One vector is turned by the same rotation once a tick. Each row is the vector after some number of ticks, and that number follows the row.
The counts run from 0 to 485.
[ 1.24 -2.53  1.01  0.07  0.46  2.85 -1.39 -0.30  0.22  2.51  0.80 -1.55
  1.28  0.59 -0.27 -0.53 -0.17 -2.49 -1.01  0.07 -0.42  0.61  1.25  4.23
  1.62  0.00  1.15 -0.06  1.01  2.44 -0.76 -0.75 -0.78 -1.22  0.24  0.45
  2.62  1.19 -1.32 -2.72 -0.86 -2.11 -0.80 -1.63 -1.33  1.28 -0.54 -1.79
 -1.31] : 332
[ 0.94 -4.17  0.12  1.14 -0.08 -0.33 -1.64 -0.26 -0.58  3.27  0.70 -1.07
 -0.31 -0.45  0.31  1.51 -0.38 -2.61 -0.81 -1.09 -1.40  0.79  3.96  3.20
  1.34  1.40  0.54 -1.27  0.26 -0.54  0.07  1.67  2.18 -0.55  0.08  1.74
  1.63  1.19 -0.06 -2.61 -0.83 -1.07  0.77 -0.47  1.14  1.64  0.28  0.27
 -0.30] : 208
[ 1.03 -2.26 -1.01  0.14  0.79  0.65 -1.19 -0.30  0.07  2.68 -1.21 -2.96
 -0.36  0.61 -1.65  0.69 -0.24 -2.46 -0.47 -0.48 -0.81 -0.05  2.37  3.48
 -0.25  0.39  1.06 -0.67  1.80  0.69 -1.34  0.11  1.89  1.98  0.92  2.15
  1.26 -0.36  0.39 -0.55 -0.39 -1.84  1.22 -2.20  0.58  3.16 -1.57 -1.74
 -2.74] : 322
[ 0.98 -3.90 -2.53 -0.19 -1.32  1.54  0.50 -0.55  1.28  2.54 -1.12 -3.16
  0.53  0.54 -0.26  0.91 -0.93 -2.34 -0.99 -0.41  0.01  1.81  2.54  1.19
  0.19 -1.44  1.68 -0.56  1.26 -1.87 -0.49 -0.32  0.92  0.11  0.90 -0.01
  0.46  2.36 -1.31 -2.68 -1.74 -2.68 -0.17 -0.70 -0.13  2.52 -0.73 -1.45
 -0.36] : 236
[ 2.77 -1.19 -0.58  1.74 -0.38  1.16 -0.81  0.27  0.48  2.94  0.16 -1.36
 -0.47  1.70 -1.08  0.12 -0.78 -3.34  0.37 -0.28 -1.76 -1.15  0.77  1.39
 -1.57  0.10  2.77 -0.25  0.26  0.76 -1.18 -0.61 -0.01  0.93 -2.26  0.79
  2.84  1.37 -2.58 -2.89  0.90 -0.91  0.44 -0.24 -0.94  1.02 -1.93 -2.27
 -1.81] : 363
[-0.57 -0.87 -0.63  0.32  0.77  1.35 -1.54 -2.28  0.54  1.42 -2.41 -2.25
 -0.04  0.90 -1.32 -0.29  0.13 -3.28 -1.41 -0.72 -1.65  0.31  2.21  3.23
  0.30  0.40 -0.70  0.06  1.46  0.47  1.33 -1.47 -1.41 -0.42 -0.76  0.79
  1.26  0.67 -2.73 -2.19 -0.60 -2.20  1.30 -1.83  1.47  2.84 -1.83 -0.79
 -1.61] : 138
[ 2.68 -2.64 -0.03  1.12  1.34  1.95 -0.52 -0.55 -1.53  2.51 -1.11 -3.33
  0.36 -0.93  0.29  0.50 -1.19 -2.31 -1.71 -0.49 -0.08 -0.10  0.18  3.86
  0.13  0.69  0.32 -0.49 -0.27 -0.32 -0.31  0.19 -0.26 -1.94 -0.36  1.17
  1.33  2.49 -3.64 -1.88 -1.48 -0.53  1.30 -1.31 -0.57  0.79 -0.10 -0.20
 -1.82] : 148
[ 1.27 -3.10 -0.06  1.31  0.57  1.84 -0.56  0.55  1.42  1.82 -1.05 -2.83
  0.49  1.43  1.36  1.36 -0.51 -1.65 -0.61  0.82 -1.33 -0.65  1.19  2.04
  0.00 -1.99  0.55  0.20  1.39 -0.33 -0.04  1.21  1.65  1.51 -1.89  0.91
  2.68  3.24 -2.95 -1.06 -0.92  0.55  0.29  0.27  1.92  1.34 -2.34 -1.67
 -1.67] : 406
[ 0.04 -3.66  1.04 -0.36  0.53  1.39 -1.33  1.17 -0.72  2.31  0.18 -2.16
  0.56  0.41  0.87  0.46  0.67 -3.04 -1.27 -0.18 -0.46 -1.71  1.07  4.00
 -0.18  1.94  0.89 -2.19  0.25  0.46 -1.12  0.81  1.26  1.77 -1.84  0.59
  3.29  0.39  0.24 -0.89 -0.71 -0.95 -0.94 -0.22  0.36  0.18 -0.74 -1.11
 -2.49] : 188
[ 1.54 -3.12 -0.08  0.65 -0.83  1.80 -1.19 -1.08 -0.45  3.23 -0.03 -0.90
  0.07 -0.35 -0.74  0.84 -2.43 -2.38 -1.01 -1.89 -0.58  1.05  2.83  2.38
  0.12 -0.22  2.01 -0.41 -0.50 -1.20 -0.38 -1.35 -1.44 -1.31  0.07 -0.21
  0.59  0.74 -2.85 -3.22 -2.14 -2.42  1.28 -0.90 -1.09  1.19 -0.64 -1.06
 -0.60] : 394
[ 3.50 -1.86 -0.92  2.57  1.43 -0.62  1.36 -1.24 -0.38  2.16 -2.00 -2.90
 -1.41  0.67 -0.97 -0.40 -0.03 -1.84 -1.78 -1.92 -1.25 -1.12  1.91  1.03
 -1.59  0.87  1.16 -2.09 -0.93 -0.42  0.61  0.34  0.33  0.56 -2.74  0.71
  1.75  0.66 -1.75 -3.20  0.10 -0.33  0.61 -0.90  0.02  1.30 -1.17 -1.13
 -1.63] : 283
[ 0.94 -3.23 -0.70  0.18  0.32  1.18 -0.40 -0.46  1.88  1.07 -2.06 -3.67
 -0.12  2.88 -0.49  0.51 -0.29 -2.43 -0.78 -0.38 -1.28  0.86  0.99  2.42
  0.49 -2.30  1.77 -1.21  1.70 -1.27 -1.29  0.96  0.39  1.47 -1.09  0.04
  1.14  1.56 -1.66 -1.66 -0.77 -1.70 -0.72 -0.51  0.68  1.42 -0.81 -3.52
 -1.01] : 78
[ 1.11 -1.64  0.27  0.71 -0.20  0.51 -0.63 -0.33  1.19  2.27 -0.56 -2.03
 -0.59  2.54 -0.22 -0.35 -0.09 -4.19 -0.65 -1.05 -2.42 -1.03  0.03  2.19
 -1.30  0.20  1.63 -1.89  0.06 -0.59 -0.13 -0.02 -0.31  1.51 -3.65 -0.41
  2.37  1.49 -2.63 -2.31  0.31 -1.10 -0.20 -0.16  0.33 -0.11 -0.91 -2.78
 -1.50] : 221
[ 2.78 -4.33 -0.01  1.43  2.23  1.64 -0.07 -0.24 -0.67  1.97 -1.95 -3.51
  0.29 -0.86 -0.38  1.08 -0.89 -0.54 -1.49 -0.77  0.62  0.07  1.53  2.54
  0.43 -1.22  1.13 -0.81  0.49 -0.49 -1.18  0.85  0.68 -0.48  0.68  1.33
  1.82  2.89 -2.05 -1.51 -1.30 -0.67  0.97 -0.75 -0.02  1.61 -1.19 -1.47
 -1.39] : 290
[ 0.92 -3.80 -1.88  0.27 -1.11  0.84  0.97 -0.54  2.07  2.25 -1.51 -3.05
  0.51  0.99 -0.37  0.54 -0.36 -2.23 -0.65 -0.73 -0.63  1.46  2.47  0.38
  0.08 -1.75  1.72 -0.99  1.25 -1.79  0.11  0.17  1.46  0.37  0.63 -0.05
  0.82  3.01 -0.85 -2.96 -0.86 -2.44 -0.38 -0.28  0.60  2.38 -0.98 -2.11
 -0.34] : 237
[ 2.71 -2.83 -0.67  1.80  1.31  0.38 -0.73 -0.21 -0.21  0.89 -1.70 -1.99
 -1.16  1.04 -1.12  0.06  0.21 -3.79  0.51 -0.78 -0.91 -0.53  1.76  1.51
 -0.72  0.94  1.69 -0.20  0.22 -0.51 -1.49  0.29 -0.14 -0.41 -0.24  0.70
  3.57  1.21 -1.43 -3.70  2.45 -1.09 -0.05  1.70 -1.27  1.81 -1.10 -1.74
 -1.14] : 36
[ 0.57 -1.13  0.88  1.99  1.38  0.52 -1.22 -1.72  0.56  2.03 -0.58 -1.95
  0.42 -0.04 -0.39 -0.77  0.81 -2.33 -1.20 -1.05 -2.05 -1.58  0.60  2.73
  0.02  0.82 -0.12 -1.71  0.60  1.25  1.17 -0.05  0.09 -0.45 -2.41  1.33
  2.41  3.33 -3.04 -1.98 -0.23 -1.19  1.14 -2.01  1.61  0.75 -1.50 -1.82
 -1.56] : 467
[ 2.39 -2.26 -1.88  0.19 -0.09  1.45  0.58 -0.18  0.76  3.89 -0.20 -3.52
 -0.10  0.83 -0.84 -0.46 -0.73 -3.37 -0.19  0.07 -1.27  1.70  1.25  2.77
  1.24  0.19  0.87  0.63  1.79  0.88 -0.28  0.07  2.33 -0.20  1.30  0.94
  1.33  1.43 -0.05 -1.53  0.24 -1.59 -0.70 -1.72  0.11  2.78 -0.05 -0.82
 -1.56] : 482
[ 2.11 -1.79 -1.32  2.01 -1.31 -0.06 -0.44 -0.28  0.09  3.29  0.56 -0.93
 -0.29  0.63 -0.08  0.46 -0.44 -2.94 -0.80 -0.46 -1.49 -1.56  1.88  0.65
 -2.50  1.30  2.11 -1.38 -1.15 -0.34  0.33 -0.42  0.70  1.25 -2.66  0.92
  2.07  1.41 -2.55 -3.67 -0.50 -0.93  1.32 -0.63 -0.49  1.01 -1.74 -0.68
 -1.54] : 63
[ 0.21 -4.72 -0.23  0.94  1.45  0.71  0.43 -0.72  0.40 -0.20 -2.79 -3.42
  1.11 -0.28 -0.16 -0.40  1.50 -0.63 -2.35 -0.43  0.95 -0.65  2.70  1.67
 -0.14 -0.29  0.44 -2.06  1.04 -0.98  0.07  0.61  0.40  0.45 -0.08  0.75
  2.38  2.44 -0.44 -2.59 -0.73 -1.72 -0.69 -0.47  1.00  2.13 -1.79 -1.82
 -1.07] : 132
[ 1.91 -2.31 -1.27  0.72 -0.63  1.96  1.15 -0.59  0.78  2.09 -0.40 -1.33
 -0.34  0.86 -0.75 -0.48 -0.81 -2.25 -1.81 -0.40 -0.22  0.68  4.11  1.15
 -0.67  0.25  1.90 -0.22  0.54  0.57  0.74 -1.94 -0.47  1.24 -1.18 -0.52
  1.90 -1.20 -0.54 -4.12 -0.72 -1.76 -1.14 -0.31 -1.08  2.83 -2.17 -1.07
 -0.95] : 418
[ 0.69 -4.56  0.72  0.62 -0.40  1.55 -0.38  0.14 -0.21  3.31 -0.44 -1.41
 -0.96 -0.79  0.11  0.65 -1.52 -2.76 -0.16 -2.40 -0.90 -0.72  2.06  1.39
 -0.88  1.27  2.21 -1.75  0.45 -2.44 -0.76 -0.54  1.00  0.35 -1.16 -1.18
  2.52  2.22 -0.60 -1.65 -0.19 -1.50  0.30  1.39  1.08  0.14 -1.74 -1.56
 -1.78] : 72
[ 0.70 -3.79  1.14 -0.21 -0.15  2.26 -0.12  0.60  0.53  2.30  0.54 -1.66
  0.24  1.05  1.02  0.03 -0.31 -1.45 -2.82 -0.03 -0.88  0.21  3.18  3.76
  1.12 -0.09  0.81 -1.95  0.64  1.08  0.74  0.18  0.95  2.21 -2.47 -0.16
  2.19 -0.80 -0.04 -2.16 -2.26 -0.73 -1.63 -1.02  0.60  0.80 -1.10 -0.99
 -1.11] : 410
[ 1.63 -1.41 -0.25  0.66 -0.74  2.10 -1.93  0.39  0.30  2.73  0.80 -0.50
 -0.30  1.91  0.92  1.06 -1.22 -3.70 -0.27  0.88 -2.27 -0.30  2.09  3.42
 -0.08  0.47  0.88  1.02  0.52  1.32  0.50 -0.40  0.12  1.03 -2.27  0.56
  2.74  0.00 -2.70 -2.38 -0.25  0.15  0.35  0.25 -0.13  1.57 -1.77 -0.41
 -1.67] : 224
[ 1.34 -3.59  1.63  0.79  0.89  1.59 -1.34 -0.84 -1.14  1.68 -0.36 -0.99
 -0.70  0.81 -0.23  0.51 -1.01 -1.75 -2.70 -1.54 -0.48 -0.33  3.73  3.58
  0.06  1.06  1.17 -1.83 -0.76  0.13 -0.24 -0.40 -1.17  0.74 -1.80  0.10
  1.84 -1.83 -1.31 -3.10 -1.86 -1.10 -0.05 -0.29 -0.78  0.85 -0.93 -0.98
 -1.13] : 251
[ 2.88 -2.61 -0.58  0.80 -0.31  1.96 -1.77  0.18  0.00  1.89  0.48 -1.84
  0.31  1.94  0.79  1.72 -1.09 -2.83 -1.31  1.37 -1.03  1.13  2.27  4.05
  0.96 -0.93  0.82  0.59 -0.23  1.21 -0.49  0.96  0.07  0.30 -1.38  1.31
  1.92  0.07 -2.89 -3.21 -1.45 -0.05 -0.07 -0.49 -1.64  1.50 -0.22 -0.45
 -0.57] : 226
[ 0.71 -3.18 -1.21 -1.31  0.82  1.29  0.27 -0.49 -0.19  1.85 -2.43 -4.73
  0.13  0.29 -0.06 -0.64  0.05 -3.87 -1.52 -0.67 -0.19  0.91  0.81  3.79
  0.83  1.22 -0.41 -1.30  1.41 -1.60 -0.22  0.61  1.05 -0.38  0.55  0.02
  1.16  1.43 -0.28 -1.46 -0.78 -1.84 -1.07 -0.80  1.14  1.76  0.71 -0.54
 -1.57] : 156
[ 2.48 -3.52 -0.32  2.05  0.16  1.55 -0.26 -0.94  0.77  2.10 -1.02 -1.55
 -0.53  0.13 -0.97  0.62 -1.89 -1.99  0.36 -1.82 -1.08  1.32  2.66  0.88
  0.42 -1.49  2.04  0.02  0.79 -1.27 -0.48 -0.39 -0.26 -1.60  0.47 -0.20
  1.46  2.79 -2.47 -3.09  0.03 -1.69  0.99  0.49 -0.36  1.60 -1.21 -1.81
 -0.23] : 396
[-1.26 -3.50 -0.95 -0.60 -1.18  1.56 -0.95  0.00  1.03  0.60 -1.16 -2.20
  1.96  0.63  0.72  0.33  1.18 -3.63 -0.95  0.74  0.27 -1.01  1.09  1.74
 -1.32  0.05  0.94 -0.89  0.83 -1.06 -0.31 -0.40 -0.76  0.77 -1.15  0.21
  3.12  3.43 -2.14 -3.18 -0.83 -2.40 -0.88  0.79 -0.01  0.94 -2.22 -1.82
 -0.99] : 53
[ 0.52 -2.52 -0.14  1.34  0.16  1.41 -1.29  0.09 -1.15  1.50 -0.36 -0.64
  1.11 -1.30 -0.20  0.14  0.58 -2.89 -1.35  0.25  0.13 -1.85  2.74  2.41
 -1.21  2.90  0.43 -0.07 -0.28  1.32  0.84 -1.41 -0.72 -0.49 -1.26  1.41
  3.72  1.27 -1.90 -3.61 -0.48 -1.52  0.81  0.03 -0.85  1.82 -2.49  0.46
 -1.72] : 170
[ 1.35 -2.30 -1.63  0.10  0.52  0.39 -0.76  0.03 -1.14  3.11 -1.81 -2.65
 -1.39  0.08 -0.80  0.44 -0.76 -4.80  0.31 -1.53 -1.14 -1.09  1.06  2.23
 -1.69  3.19  1.19 -0.47  0.33 -1.48 -1.03 -0.53  1.01  0.60 -0.06  0.79
  1.99  0.45 -0.91 -1.30  0.93 -1.21  1.31  0.24  0.32  2.05 -1.36 -0.32
 -2.91] : 179
[ 1.04 -2.83  1.00  2.53  0.58  0.66 -1.31 -1.00  1.43  1.22 -0.09 -0.89
  0.48  1.02  0.23  1.16  0.56 -0.53 -1.04 -0.23 -1.68 -0.95  2.93  1.53
  0.00 -1.82  1.22 -1.04  0.90  1.04  0.63  0.32  0.09  0.83 -2.21  1.40
  2.96  2.56 -2.87 -2.80 -0.63 -0.74  1.12 -0.69  0.97  1.19 -2.94 -2.12
 -0.91] : 247
[ 2.01 -4.14  0.02  1.32 -0.74  1.61  0.90  1.01 -0.21  2.93  0.21 -1.15
 -0.24 -0.51  1.55  0.33 -1.01 -3.35 -0.96 -0.87 -0.85 -0.09  2.45  1.18
 -0.23  1.88  1.02 -0.74 -0.56 -1.11  0.81  0.01  0.76 -0.44 -1.90 -1.09
  3.30  2.39 -1.34 -3.20 -0.28 -0.26 -1.35  1.93  0.16  0.48 -1.04  0.35
 -0.34] : 231
[-0.41 -4.18  0.35  0.43  1.02  0.99  0.01 -1.29  0.92 -0.14 -1.98 -2.72
  1.00  0.53  1.30 -0.26  1.30 -1.60 -2.84 -0.29 -0.37  0.69  2.75  2.88
  1.59 -0.33 -1.11 -1.96  0.98 -0.61  1.31  0.97 -0.09 -0.28 -1.19  0.17
  2.23  2.23 -1.21 -3.22 -1.36 -1.23 -1.34 -0.15  1.43  1.55 -0.97 -1.07
 -0.09] : 272
[ 1.64 -2.73 -0.14  1.50  1.21  0.45 -1.19 -0.46  0.93  2.75 -0.42 -2.94
  0.26  1.09 -0.29  0.69  0.21 -2.31  0.40 -0.16 -1.58  0.05  0.60  2.70
  1.25 -1.12  0.79 -0.56  1.84  0.44 -1.24  1.89  2.48 -0.06  0.14  1.92
  2.46  3.84 -1.52 -0.96  0.58 -0.51  0.71 -1.17  1.04  1.65 -0.50 -2.45
 -1.51] : 184
